In the rows, 128 means zero.
Rows swapped in pairs by one turn or mirror: which row each one swaps with:
q642: 108 149 109 139 125 136 155 131 139 119 147 113 111 102 147 150 126 117
 121 136 160
q458: 121 82 151 134 140 117 150 102 96 140 121 109 128 136 133 142 130 110
 105 146 152
q32: 134 130 131 135 141 134 117 121 150 102 111 129 150 116 122 117 119 109
 100 93 152
q539: 102 153 110 126 125 121 133 110 94 125 143 103 122 113 98 158 126 99 118
 101 145
q691: 143 136 120 106 155 82 97 106 135 135 123 130 109 140 139 134 123 110
 110 116 141
q176: 127 106 155 132 135 115 124 124 143 165 137 138 113 111 140 106 131 119
 150 116 148
q244: 123 142 118 141 162 140 154 110 115 112 129 141 148 102 120 143 90 117
 118 128 139
q571: 129 108 141 125 140 125 122 141 119 131 108 164 126 101 119 121 123 125
 146 107 159
q139: 122 135 124 93 123 101 140 104 106 139 116 149 122 129 136 130 156 122
 98 147 123
q836: 116 92 168 120 138 119 120 115 137 137 120 123 136 130 144 155 155 117
 119 109 160
q766: 137 127 138 104 153 93 115 81 116 128 132 112 142 120 134 123 114 114 84
 112 135
q61: 105 165 132 111 113 120 136 112 127 155 141 124 134 97 121 105 114 122
 124 125 153
q729: 118 119 105 108 134 113 131 136 130 143 105 123 80 103 129 141 120 116
 142 133 148
q623: 123 135 121 141 148 160 145 98 119 126 123 152 163 107 110 133 106 105
 121 128 141
q908: 116 165 137 141 158 126 150 91 139 157 113 115 122 145 137 141 139 118
 133 117 148
q537: 136 83 157 141 131 114 151 108 109 134 129 128 129 131 147 141 112 102
 108 154 146
q989: 139 122 149 122 136 131 154 107 129 163 110 139 156 103 139 121 137 106
 149 120 154
q365: 144 115 113 129 115 125 130 73 125 135 128 139 101 132 148 129 113 137
 105 109 146
q235: 97 148 111 124 117 126 132 106 105 145 132 105 117 123 100 158 141 95
 127 98 131
q806: 119 88 164 146 120 123 130 105 99 145 122 120 129 135 127 154 125 115
 110 150 147
q200: 133 138 129 122 159 113 129 103 122 116 148 138 132 135 136 116 147 96
 93 100 117
q415: 139 123 132 124 130 134 111 120 104 138 166 113 133 145 118 135 145 88
 118 101 131
q473: 104 130 124 140 161 150 137 98 130 129 116 137 154 105 121 131 84 103
 116 121 137
q720: 96 151 113 122 117 126 144 110 97 130 143 102 113 108 108 148 143 92 120
 108 152
q584: 143 141 132 134 121 134 132 109 117 159 139 141 131 116 127 133 149 99
 149 86 160
q651: 104 129 149 115 140 94 112 119 102 106 140 112 141 146 132 138 130 93
 114 99 136
q56: 119 91 149 143 126 108 138 104 98 142 127 108 132 135 132 156 113 125
 128 149 129
q179: 124 133 112 96 130 103 140 109 116 129 106 139 112 130 122 127 151 118
 98 162 131
q185: 97 122 147 109 146 146 108 84 125 167 140 113 133 120 137 138 149 115
 130 113 142
q618: 142 119 124 108 169 126 107 141 145 147 129 152 113 122 127 130 116 111
 139 130 147
q154: 121 110 104 109 126 103 130 128 124 134 96 139 97 114 124 155 118 115
 144 144 149
q775: 108 125 111 145 121 120 113 110 126 135 116 118 108 116 124 159 148 139
 107 141 109
q632: 101 147 102 117 123 131 131 111 99 126 141 106 109 116 114 154 141 92
 117 94 124
q974: 120 142 134 142 125 127 101 96 95 131 149 142 137 131 119 149 131 108
 118 83 149
q609: 112 136 142 128 151 111 130 125 132 141 116 113 90 96 124 132 154 145
 137 126 141
q790: 115 139 146 152 166 137 131 99 123 136 129 138 152 106 109 137 95 104
 107 126 127
q194: 159 151 136 122 144 131 138 129 119 118 145 138 130 113 100 155 150 123
 115 112 132
q259: 149 136 143 124 146 112 146 102 140 139 109 106 99 137 118 132 154 126
 92 115 147
q464: 124 84 168 146 132 119 134 99 107 138 127 113 131 113 139 152 127 100
 108 141 136
q992: 108 120 99 105 129 105 121 119 129 133 95 138 91 106 124 143 121 114 131
 145 137
q371: 121 93 151 126 141 103 130 98 109 141 132 106 129 140 132 145 113 117
 109 161 153
q65: 126 121 95 101 131 107 138 130 130 133 107 137 83 112 125 148 113 113
 127 134 156
q35: 136 125 147 107 112 105 108 126 152 134 147 121 125 126 136 153 109 118
 149 135 128
q396: 116 141 110 121 109 124 133 105 127 96 142 124 115 114 152 128 139 106
 122 103 115
q679: 117 146 130 140 157 145 135 111 128 113 121 145 147 113 121 138 84 101
 104 134 147
q940: 139 129 132 130 148 96 116 136 131 134 103 143 113 144 143 134 118 112
 141 135 171
q48: 127 131 139 147 165 139 141 110 135 114 118 133 147 92 126 135 94 93 106
 129 139
q994: 121 136 134 113 110 141 134 83 166 141 129 137 123 119 148 141 115 110
 126 96 137
q276: 92 155 130 108 105 134 136 100 124 154 149 122 131 97 114 123 121 115
 130 124 154
q266: 152 124 105 113 148 139 131 112 134 117 111 121 120 128 138 93 130 107
 103 133 154

q396 pairs with -> q609
q365 pairs with -> q908
q48 pairs with -> q464
q642 pairs with -> q775
q276 pairs with -> q179
q259 pairs with -> q994

Rows swapped in pairs by one turn or mirror: which row each one swaps with:
q673: 135 169 144 164 128 111 126 148 135 132 108 150 135 123 174 154 106 168
 83
q578: 145 190 143 156 164 98 110 154 129 137 95 147 183 119 169 141 126 174
 122
q797: 115 156 133 148 136 120 115 138 141 129 118 150 190 115 151 165 148 161
 121
q496: 105 167 150 160 194 98 101 139 147 134 96 143 162 104 136 132 151 158 99
q29: 137 172 125 152 156 85 124 152 149 108 115 160 169 115 120 147 100 173
 102
q531: 115 150 142 171 146 129 139 137 111 124 127 128 162 100 157 102 133 162
 111
q492: 104 159 153 164 143 82 152 150 140 124 109 144 148 115 163 167 138 172
 91
q268: 135 167 131 114 156 122 117 138 143 113 118 142 150 103 153 148 149 163
 109
q816: 117 176 127 141 132 117 121 133 122 166 124 127 153 100 137 113 113 179
 106
q448: 113 149 170 169 148 160 152 136 127 155 104 131 150 111 124 141 144 151
 101
q867: 118 159 148 183 189 112 131 144 134 164 101 142 175 116 121 110 128 159
 130
q841: 148 170 154 172 155 101 120 136 160 111 110 132 159 89 97 131 145 154
 121
q941: 149 186 154 147 123 142 132 135 103 158 113 139 157 112 111 115 139 167
 114
q516: 139 183 145 185 153 129 123 146 123 153 71 148 163 154 139 147 155 162
 112
q310: 118 170 146 188 136 108 134 139 130 165 118 143 107 119 113 151 144 167
 118
q813: 123 154 163 179 143 121 157 153 103 114 129 152 129 128 111 138 128 173
 85
q335: 122 158 156 168 151 143 145 137 158 149 113 139 183 89 131 150 139 139
 102
q299: 157 178 118 170 140 107 124 142 139 132 87 119 149 115 95 125 144 166 87
q793: 144 182 159 152 174 129 154 152 112 146 87 150 130 144 128 154 157 172
 123
q229: 112 203 152 159 165 115 173 153 128 164 107 151 151 131 112 145 158 164
 107
q780: 108 150 146 147 169 111 139 143 150 132 102 142 143 104 128 120 107 163
 65
q52: 140 170 156 180 170 132 139 146 123 125 98 142 164 123 73 126 145 165
 110
q533: 137 151 134 142 157 105 156 157 133 137 112 146 193 122 112 130 111 162
 80
q549: 138 161 139 195 148 91 103 147 123 113 135 151 157 115 141 132 132 176
 127
q991: 149 167 145 139 149 81 135 149 124 135 117 169 122 138 136 157 135 180
 124
q724: 142 152 131 165 149 90 117 157 117 121 98 152 142 131 132 118 98 183 97
q715: 124 181 149 173 164 112 130 161 86 121 136 168 165 141 135 137 141 164
 120
q156: 127 203 129 143 134 103 120 144 141 118 127 139 153 100 140 135 159 171
 83
q277: 155 189 147 165 157 94 157 159 128 135 111 154 173 128 113 126 100 164
 131
q227: 120 189 125 140 125 88 123 158 113 127 104 154 136 143 124 139 133 184
 106
q184: 143 163 163 175 149 117 154 142 143 126 98 145 125 131 142 149 181 149
 96
q591: 133 169 157 180 169 132 125 151 130 138 112 149 165 115 125 154 171 137
 142
q555: 159 190 158 196 130 113 137 154 126 135 101 149 156 126 157 152 122 172
 91
q425: 115 122 150 168 163 125 137 145 129 133 111 145 151 109 88 132 139 159
 119
q629: 95 167 138 133 152 123 131 141 134 146 96 137 147 119 88 132 162 160 114
q408: 117 170 147 169 150 144 148 149 114 138 103 130 156 127 141 104 158 138
 86
q141: 133 166 146 123 147 115 164 142 132 136 111 141 178 119 169 128 136 164
 96
q314: 140 157 151 121 166 131 125 131 128 149 104 136 149 110 110 109 159 161
 117
q188: 130 171 145 151 137 86 126 137 160 161 104 159 128 103 125 169 128 163
 113
q887: 111 153 149 201 166 95 151 145 139 144 98 148 123 122 154 140 129 161
 113
q875: 153 151 150 185 147 99 135 155 136 111 105 141 148 125 95 148 155 163 74
q870: 131 164 118 152 137 98 168 150 133 144 123 141 172 117 96 162 123 169
 118

q533 pairs with -> q875
q867 pairs with -> q549
q188 pairs with -> q941
q555 pairs with -> q335

